One turn moves each row of this set onto another row. After a few examples, where does it send each row asked below?
z809: [ -3  -2   0   1  -1   7  -5  10  -2  -2  -1   0  -4 -12  -6  -5   2  -6
   0   4  -4  -9   6   9  -1   8   3  -6   8   4   4  -3   5  -1   1  -6
  -8  -4   0 -10   9  -3 -11   6   6  -3 -10   5 -10   7   8 -14   1 -11]
z646: [  4   3  -1  -3  -4   2 -12   3   3  11  -2  -8  -8   3   0 -11  -8  -5
  -1  -2  -5   0   7  -2  -1  11   1   6   4   5   3  -7  -1  -3   3 -12
  -1  -1   1  -7   7  -5  -7  -4  11  -2  -1  -6  -3  11  -2   4  19 -10]
z256: [ 0 -4 -7  7 -4  3 -4 -2 11  8 -4 -6 -2 -1 -4 -6 -3  0  4  2 -3  2 -1 11
  3 -1  8  9 16  2  1 -7 -7 14  1 -2 -3 -7  5 -4 10 -1  9  0  5 -1 -1  2
 -7 15  4 -5  1  8]
z271: [ -3  -8   0   7   8  10  -9   1   5  -5   3  -4  -2  -6  -1   1   0   6
   4   3   4  -5   5   8  11  -8  -5   5  -1   5   1  -6   6  -2 -12 -11
  -3   2  10   2   6  -6   1  -2   9  -4   3   6  -3  -3   2   0  -2   4]
z541: [  5   1  -9   2  -3   3  -8   6   2   5  -4  -8  -5  -3  -1  -6  -9  -2
   0  -3  -6  -1   3  -1  -1   9   1  -1   3   1   3  -3  -3  -3   3 -13
  -3  -1   5  -5   3  -3 -10  -3   9   0  -1  -4  -5  10  -2   1  25  -9]
z604: [ -1  -4  -8  -3   4   8  -5   6   4  -3 -15  -7   1  -3   3  -7   9  -7
   2  -8  -1  -1  13   7   2   8   5  11   4   1   0  -1  -1   0  -4 -14
   0  -6   5  -5  10   0 -12  -1   5   8   2  -8  -4  15   5  -2  15  -8]
z443: [ -9   6   4  -2  -2   3 -11   6  -1   1   1   2  -3   0 -10  -8  -1  -8
  -1   3   2  -1  13  -1   2   9   1  -4   8   7   6  -5   4  -7  -3   1
  -1   6   1  -6   3 -12  -7   0  10  -3  -4   1 -10  12   0  -3   9  -8]
z230: [  3 -11   3   6   5   8  -6   0   4   0  -6  -9  -1  -9   9  -8  -1   2
   4  -2   0  -2   2  -4   4   2  -1  14  -1   4  -2 -11  -8  -2  -4  -4
   0  -2  10   6  12   1   0  -5  -2  -4  -6   3  -7   8   1  -6  -7   7]
z640: [ -5   7   4   0  -4   3  -8   6  -2   2  -3  -3  -6  -2 -10  -8  -1  -2
   0   2   1  -3   8   0   0  11  -3  -4   6   2   5  -7   7  -7   3   5
   0   0   0  -4   3 -12 -11  -1   1  -5  -3   2  -7  12  -5  -5  13  -8]
z222: [ -5  -7  -1   0  -1   3  -9  -7  -2  -3   1  -1  -2 -12   3  -2  -6   2
   1  11  -3  -4   5  11  10   2   6   7  13  12  11  -1   2   0   3  -2
   4   2   6   2  13  -5   2  -3   6  -8   3   2   6  -4   8  -2   1   0]
z220: [ -1  -1   2   1   8   1  -5   4   0   2  -3   3  -5  -3  -4  -3   6  -1
   0   5  -6  -7  10   4   6   4   7   6  -8   1  -5  -3  10   5  -1  -5
   1 -10   8  -3  10  -4 -16   4   2  10  -7  -7  -5  17   7   8   7   0]
z71: [ -3  -4  -2   7   7   8 -13   0  10  -3   5  -4   1  -8  -3   2  -1   4
   4   1  -1  -2   4   2   5  -6  -8   6   1   5   1  -4   5   0  -8  -8
   1   3  10   8   5  -4   1  -6  13  -5   4   3  -1   1   2   3   0   8]
z45: [ -9   0   2  -2  -6   4  -9  -6  -3  -5  -8  -8   2 -11   6  -3  -2   7
   2  -4  -1  -4   3   5   5  -3   7   4   4  12   5  -5   1  -4   6  -5
   8  -6 -11  -3  20  -7   2   1   8   0  -5  -1   3   5   2  -2  -1   5]
z264: [ -6 -10   1   0  -3  -2 -12  -7   2   0   0  -3  -3 -10   4  -5  -9   0
  -2  12  -3  -7   6   7  15  -1   2   6  12  11  12  -5   3   6   1  -2
   4   1   5  -4  10  -9  -3   0   6  -8   0   0   5  -2   6  -4   0   1]
z398: [  1  -5  -6   2   3   9  -2   4   4  -1  -7  -6  -2  -6   0   1   3  -7
   5  -5  -3  -2  13   4   5  18   6   9   2   1   3   2   1   0  -1 -11
   3  -2   8  -7  12  -4 -12   3   4  10   0  -7  -9  14   5  -8  12  -9]
z769: [  7  -5   2  -1   4  -3  -6  12   1   1  -3  -2  -3  -4   3 -11   3  -2
  -7   4  -6 -11   2   8  -1  -2  -2  -1   3  -3  -4  -1   4   3   3   0
  -1  -3  11 -10  18  -6 -16  -4   6   4 -11   1 -11   7   7   0   6   1]
z4: [-7 -4  5 10 -4  4 -1 -2  5 -2 -3 -8 -1 -2  2 -9  3  5  6  0  2  2  1 11
  0 -7 10  7 10  3  5 -5 -5  1  1 -5  1 -7 -3 -4  4 -3  7 -1  9  9  6 -5
 -4  0 -2 -1 12  8]
z493: [-8  0  3 10 -6 -1 -1  1  4 -2 -4 -4 -1 -1  1 -6  6  7  4 -1  2 -4  1  8
 -1 -9  8  2  8  6  4 -5 -2  3  0 -2  0 -4 -3 -4  9 -4  6  1 15  7  7 -3
 -6  7 -6  3  7 12]
z254: [ -4  -4   5   2   8   3  -8   7   1   4  -2   2  -4  -4  -3  -3   7   1
   2   1   0  -8  13  -1   8   6   8   6  -3   2  -6  -2   9   7  -2  -7
  -5  -4   9  -2  11  -5 -11   6   1  12  -3  -6  -7  18   6   7   4  -4]
z491: [ -5  -4   3  -1  -7   3 -10  -6  -1  -4  -5 -13   3  -7  10  -7  -5   5
   3  -5   3  -2   1   4   5  -3   5   1   5  14   6  -7  -3 -10   5  -4
   2  -7  -8  -8  14  -7   0  -1   3  -2  -8  -2   0   4  -1  -4   2   4]
z689: [ -5  -2   4  10  -4   2  -3  -3   1  -5  -1  -6  -2   3   3  -4   4   4
  12  -2  -1   0   2   5   1  -7   4   5   7   4   5 -10  -2  -2  -4  -5
  -1  -6  -1  -3   8  -5   5   0   7   8   9  -9  -5   0  -8  -1   9   8]
z39: [-2 -6 -6  8  1  1 -4 -6 11  8 -4 -7 -5  3  2 -8 -7 -1  3  3 -2  3  0  7
 11  4  8 10  8  3  2 -6 -7 15 -2  0 -5 -4  7 -3  8 -5  6  2  1  2 -3  0
 -5 13  2 -4  1  7]
z765: [ -7   9   1  -7   2   0  -9   4  -5  -1  -2   1  -4  -2 -10 -10  -1  -6
   0   2   2  -3  15   5  -2   9   0  -4   6   9   8  -8   3  -3   1   3
  -2   4   3  -2   5 -10  -7   0  11  -5   0   3  -6  15  -1  -4  10  -8]
z362: [  1  -7   4   8   7   8  -8   0   6   1   0  -6  -1 -13   2 -10   0   2
   6   0  -1   1  -1  -2   3   3  -2  12  -1   2  -1  -9 -10   1  -2   0
   3  -2   8   8  11   0   5  -6  -3   2  -5   6  -5   5   3  -5  -5   8]
z499: [ -2  -8  -5  -2  -3   3 -13  -5   4  -2   0  -5   1 -10   2   0  -7   1
  -1   8  -7  -6   6   8   9  -1   2  11  13  10   9  -3   4   6   3  -6
   9   4   5  -3  16  -6  -1  -4  11  -5   4  -1   6  -1   9  -2  -1   1]
z980: [  4   5  -5  -7  -1  -2 -10   4   0   7  -8  -9  -3   1   0 -13  -6  -2
   0  -3  -2  -1  10   3  -4   9   0   5   4   5   5  -6  -1   0   3 -12
  -4  -4   3  -3   5  -1  -7  -5   9  -3   0  -6  -1  14  -2   4  19  -8]
z402: [ -2  -4   2   5   4   6 -11   0   3  -8   8  -3  -3  -4   1   3   2   5
   9   2   0  -2   1   6   5  -8  -7   5  -1   0   1  -6   5  -4  -9  -7
  -4  -1  10   3   7  -5   3  -3   7  -5   4   1  -5  -5   0  -2  -5   5]
z20: [  1  -9   3   5   1   4 -10   0   2  -3  -6  -2   0 -11   6  -6  -3  -1
   9  -2  -2   0   1  -4   5   1   0  10  -1   1  -2  -8  -9   2  -2   0
   1  -5  10   7  17  -1   4  -1  -5  -2  -7  -1  -8   5   2  -9  -7   8]
z338: [ -6   7  -1  -4   0   1  -6   4  -2  -1  -1   2  -3   2  -9 -12  -1  -7
  -2   6  -2  -3  10   4  -2  13  -2  -4   5   5   7  -7   5  -6  -3   2
   2   4   3  -1   2 -13  -8  -2   8  -5  -5  -1 -10  13  -1  -4  10  -5]
z353: [ -3  -2   1  -2  10   3 -10   6   3   0  -4   3  -2  -4  -5  -3   7  -3
   1   2  -1  -4  13   1   7   0   7   8  -4   1  -6  -1   8  10  -2  -3
  -1  -6   7  -4   7  -1 -15   2   0  14  -5  -2  -3  17   4   5   5  -2]
z483: [ -9  -6   2  11  -2   5  -1  -1   3  -2  -4  -7  -4   2   2  -7   2   3
   9  -2   3  -1   3   8   3  -8  10   2   7   7   6 -10  -4   1  -5  -5
   1  -2  -1  -5   4  -8   4   0  11   9   8  -2  -8   4  -6  -3  12   7]
z178: [-7 -1  6 -1 -6  3 -8 -7 -2 -3 -5 -9  5 -9  6 -6 -5  7  3 -1  4  0  4  8
  4 -1  7  3  5 11  8 -1  0 -8  7 -3  4 -7 -6 -3 15 -3  7 -3  4  0 -5 -2
  2  0  0  0  5  5]
z759: [ -1   0  -2  -6   5   7  -8   7  -3  -6   0   0  -7 -10  -1  -7   4  -9
  -3   1  -4  -6   4  10  -4  -1   1  -5   6   6   0  -5  -1  -3   1  -6
  -7   0   2  -6  11  -4 -13   3  15  -3  -8  10  -9   9   7 -11   0 -10]
z979: [  4  -5   5  -2   4  -3 -11  12   1   5  -2  -2  -5  -2   6  -9   4   1
  -8   4  -2 -13   2   2   4   0  -3   1   7  -7  -5   0   5   6   2  -3
  -3  -1  11  -9  16  -4 -13  -4   5   1 -10   3  -9   8   5   3   2  -4]
z845: [ -6  -7  -3  -2  -5   2 -12  -6   1  -1   2  -1  -3  -8   2   0  -7  -2
   2  12  -9  -3   3  10  10  -4   3   6  12   7  10  -5  -1   4  -2  -1
   0   1   9  -3  14  -9   0  -2   4 -11   5  -2   3  -6   4  -5   3   1]
z814: [  3  -5  -7   1   1   8  -2   7   0  -4 -13  -4  -2  -3  -1  -6   7  -8
   1  -7  -3   2  14   8   6  12   4  10  -1   1   1  -3   0  -3  -4 -12
   7  -4   7  -6  14  -5 -12   2   6   8   0  -9  -6  12   6  -1  13  -6]
z214: [ -4  -5  -4   9   2   6  -3  -4  13   4  -1  -6  -2  -3  -2  -7  -2  -1
   4   4  -2   5  -1  11   6   2  10  10   9   1   0  -6 -10  11   1   1
  -2  -7   4  -3   8  -3   9   0  -2   5  -3   0  -2  10   5  -4   3   8]
z335: [ -1  -1   7   2   8   5  -5   5  -1   2  -3  -3  -7  -3  -2   1   3   3
   0   2  -4  -6  12  -1   5   6   6   7  -9  -3  -6  -1  11   6   5  -3
   0  -5   7  -2  10  -5 -15   5  -2   8  -4  -3  -6  14   0   5   5  -5]
z6: [  7   2  -8  -5  -4   2  -8   6   2   8  -6  -7  -4   2  -2 -12  -8  -5
   0  -1  -7   0   5   4  -5  10   2   5  -2   7   4  -5   1  -4   1 -13
   0  -2   3  -3   5  -3  -9  -2   7  -4  -3  -7  -4  10   0   5  19  -8]
z268: [-2 -6 -8  6 -1  3 -5 -6 10  3 -4 -3 -4  3  1 -3 -5 -1  7  6 -6  2 -3  9
  8 -3  8  9 10  0  0 -5 -7 12 -2 -1 -5 -7 10 -3 15 -6  7  3 -3  2  1 -4
 -3  8  0 -3  5  6]
z364: [  0  -2  -1  -3   1   9  -6   9  -5  -6  -1   0  -6  -7  -5 -10   2  -8
  -3   1  -6  -5   2  11  -3   3   3 -10   5   5   0  -7   5   0  -1  -6
  -5  -4   2  -3   8  -5 -11   2  11  -3 -12   5 -14   7   9 -11   1  -8]
z745: [ -4  -5   1  -4   0  11 -10  11  -2  -3  -2  -1  -5 -10   0  -7   6  -8
  -5   1  -4  -5   2   5   0   1   2  -9   9   4   0  -2   1  -3  -2  -9
  -7  -2   2  -6  10  -3 -12   2  11  -5 -11   7 -12   7   7  -9   1 -11]
z102: [  4  -4   1   5   4   0  -6  14  -2  -2  -4  -3  -3  -8   5  -5   1   2
  -9   5  -7 -12   4   4   1   0  -2  -3   2  -9  -3   2   1   4   5  -5
  -6   0  12 -12  14  -3 -13  -2   8   1  -7   3  -8   4   4   0   8  -4]
z728: [  6  -2   2  -3   7  -4 -11   9   1   0   0  -1  -4  -5   3  -9   3  -2
  -8   5  -5 -10   3   2   1  -5  -4   4   3  -5  -4  -2   1   6   4  -1
   0  -1   9 -11  14  -1 -16  -4   9   6 -10   6  -6   9   5   0   2  -3]
z777: [ -5  -1   2  -1  -8   2 -12  -6  -4  -4  -5  -8   4  -9   6  -3  -7   1
   7  -5  -2   1   4   3   6   1   4   2   3  13   7  -6  -4  -6   2  -1
   0  -6  -6  -4  19  -6   5  -1  -1  -3  -6  -6   0  -1   0  -5   2   5]
z907: [ -2  -6  -5   1   3  11  -4   6   4  -1 -11  -7  -3  -4   3  -6   6  -6
   0  -8  -3   0  11   4   6  12   5   8   2   3  -1  -4  -5  -3  -3 -15
  -1  -3   7  -7  17  -5 -10   2   8   9   2  -8  -6  16   5   0  14  -9]
z910: [ 1 -5 -1  7  8  9 -9 -1  4 -5  8 -5 -3 -9  0 -1  1  7  4  3  0 -1  1 10
  7 -4 -7  7  2  4  3 -3  2 -3 -6 -7 -1  4 10  7  8 -5  4 -4  8 -4  4  8
 -1 -5  6  1 -1  3]
z346: [ -2  -4   1   5   4  10  -8  -1   6   1  -8  -6  -1 -12   0  -6   1  -1
   6  -4   0   1   4  -3   3   3  -3  11   4   1  -3 -10  -8   1  -4  -2
   5  -5   6  11  11  -1   4  -6   1  -6  -6   4  -7  12   3  -9  -5   9]

z759 moves to z728
z402 moves to z20
z256 moves to z493
Where do these go?
z907 moves to z646
z214 moves to z4
z814 moves to z6
z264 moves to z271
z640 moves to z809

One turn moves each row of this set onto another row. After a few examples, where does it send each row asked below?
z13: [ 4 12 -4 -3 -1  1  3  5 -8 -8 -2  1 -1 -1 -1  8 -7  2 -4  2 -9 -2  3]
z324: [ -2   0   1  -3  -6   0  -1  -2 -14  -1  -5  -9   0  -3  -5   1  -2   1
   3   7   4  -3  -7]
z160: [  6   3   6   0   0   3  12   7  -7  -6   2  -1   1   1   3   8  -5   1
  -2   3 -10   1   2]
z192: [-2  2  3  0  7  2  2 -1 14  3  1  6  3  5 -1  2  1 -2  1 -4 10  8  4]
z556: [-9  1  0 -3  7 -2  4  0  8  6  4  0  3  0 -4  4  3 -7  2 -2 12  9  2]
z349: [  3  -3 -10  -4  -4   4  15  -8  -1   0   0   8   1  -2   3  -1  -5   0
  -2   7   2   0   7]
z62: [-11   2   0  -2   5  -5   1   0   7   4   3  -2   1  -2  -7   3   6  -4
   3  -4  10   8   0]
z655: [-10   2  -2   2   5  -2  -7   2   7   0  -3   1   0   1  -7   0   6   2
   2  -8   6   7  -2]
z598: [ -1   2   0   4  -2   1   8  -2  -5 -10  -9  12  -2  -3  -8  -2   5   4
  -3   7  -2   0   2]
z107: [-3 -3 -9 -7 -8 -1  9 -5 -6  2  3 -7  3 -7  3 -1 -4  9  4 -2  2 -2  3]
z964: [10 -2  2  0 -3  6  9  2 -8  0 -4  3 -1 -3  6  0 -7  4 -4  8 -5 -1  3]
z660: [  3   1  -1  -3  -3   3  15  -1  -4  -3  -1   4   2   3   8   8 -10  -3
  -4   9   5   1  -4]
z147: [-7 -1  1 -2  5  0 -2  3 13  4  2 -2  2 -1  2 -2  3  1  1 -6  9  7  2]
z938: [ 2  1 -1  1  7  3 -6  0  4  2 -1  5  4  3 -5  6  4 -6  1 -6 13  6  3]
z439: [-7  1 -4 -1  6  2  1  3  8  2  9  3  1  5  1  7 -1 -3  2 -9 10  9  0]
z372: [  0   9  -5   6  -3   3   2   0 -16  -4  -1  -6  -4   1   0  -3  -6  -2
   1  -1  -4  -3   5]
z729: [  2  -5   1  -3  -2   5   7  -1 -11   2  -4  -5   3   0   1   0  -6  -6
  -1  13   6  -1  -4]
z171: [ -1  11  -6   2  -7   0   0  -3  -3   0  -7   3 -11   5  -1   4  -1   0
   4   6  -7  -4  -1]
z185: [-6  6  0  0  4 -1 -5 -2 12  0  0  4  0  2 -6  1  5  2  3 -8  8  6  2]
z633: [-10  -2  -1   2   3   0   0   3   7  -1   8   3  -2   2  -2   4   5  -1
   3  -9   7  10  -3]
z5: [  9   5   2   2  -5   3   4  -3 -10  -3  -6   4  -3  -3  -2   4  -5   9
  -1   3  -7  -3   2]
z555: [ -6  -2   0  -4  -9  -2   6   5  -8  -4  -1  -8  -1  -6   6   4  -2   6
   0   2   0   0 -10]
z161: [-2 -3 -1  2  5  1 -9  3  4  1 -2  2  0 -2 -5  1 10 -4  1 -5 10  7  0]
z732: [  0   2  -4   6  -2   4   6   3 -13  -3  -1  -4  -5  -1   5  -7  -5  -7
  -3   5  -4  -1   5]
z566: [-4 -1  0  1 -7  0  4  5 -4  4 -2 -9 -9  0  8 -1  0  1  5  5 -7 -2 -4]
z490: [  2   3  -7  -5   3   5   9   2  -6  -1  -6   3   8  -1   5   1 -11   2
  -5   6   8  -2   5]
z18: [ -4  -1   4   0  -3   0   8   4 -10  -3  -2  -8   6  -5  -1   1  -1  13
   4  -4   1  -2  -1]
z737: [  2   4   2  10  -1   4  10  -1 -14  -4   0  -2  -5   4   1  -2  -5  -5
   1   2  -5  -1   5]
z465: [ -1   8  -2   0  -8  -1   5  -5  -7 -10  -6   8  -5   1  -5   8   0   3
  -1   4  -1  -1  -7]
z833: [  5   1  -2  -3  -6   3   1   3 -10  -1  -5  -3  -2  -8   4  -1  -5   9
  -3   4  -6  -3   1]
z642: [  0   0  -4   1  -8  -2  10 -11  -5  -5   0   5  -3  -3  -7   0   4   7
   5  -1  -3  -1   3]
z248: [-9  5 -1 -1  6 -3  2 -3  8  3  2  4  1  1 -9  5  5 -6  2 -2 11  8  2]
z414: [ 1 -7  4  2  7  3 -2  4  4  4  3 -1  5  1 -1  4  6 -5  2 -6 12  7  1]
z624: [-8 -5  0  0  8  2  1  5  9  5  1 -2  5  2  2  0  0 -1  0 -5  9  9 -1]
z334: [-3  3  0  3 10  3  1 -2 10  1 -2  8  3  8 -6  4  0 -3  0 -4  9  8  2]
z391: [-8  2 -6  0  5  1 -1  1  9 -2  5  9 -3  4 -3  4  3 -5 -1 -6  8  9  0]
z32: [ 4  4  0  2 -2  4 11  0 -2  6 -2  0 -4  9  8  7 -9 -3  4  7 -2 -3  2]
z257: [  1   3  -2  -3  -2   0   5  10  -6  -8  -1  -2  -3  -6   4   1  -1   0
  -7   6 -12   1   0]
z440: [  3   2   4   2  -3   3   5  -7 -12  -3  -6   2  -1   4  -9   5  -2  -4
   2  11   3  -2  -4]

z62 moves to z556
z490 moves to z598
Where do these go?
z107 moves to z349
z440 moves to z324
z192 moves to z185
z465 moves to z555
z161 moves to z414
z5 moves to z833
z732 moves to z737
z633 moves to z439
z624 moves to z334
z32 moves to z171
z160 moves to z13

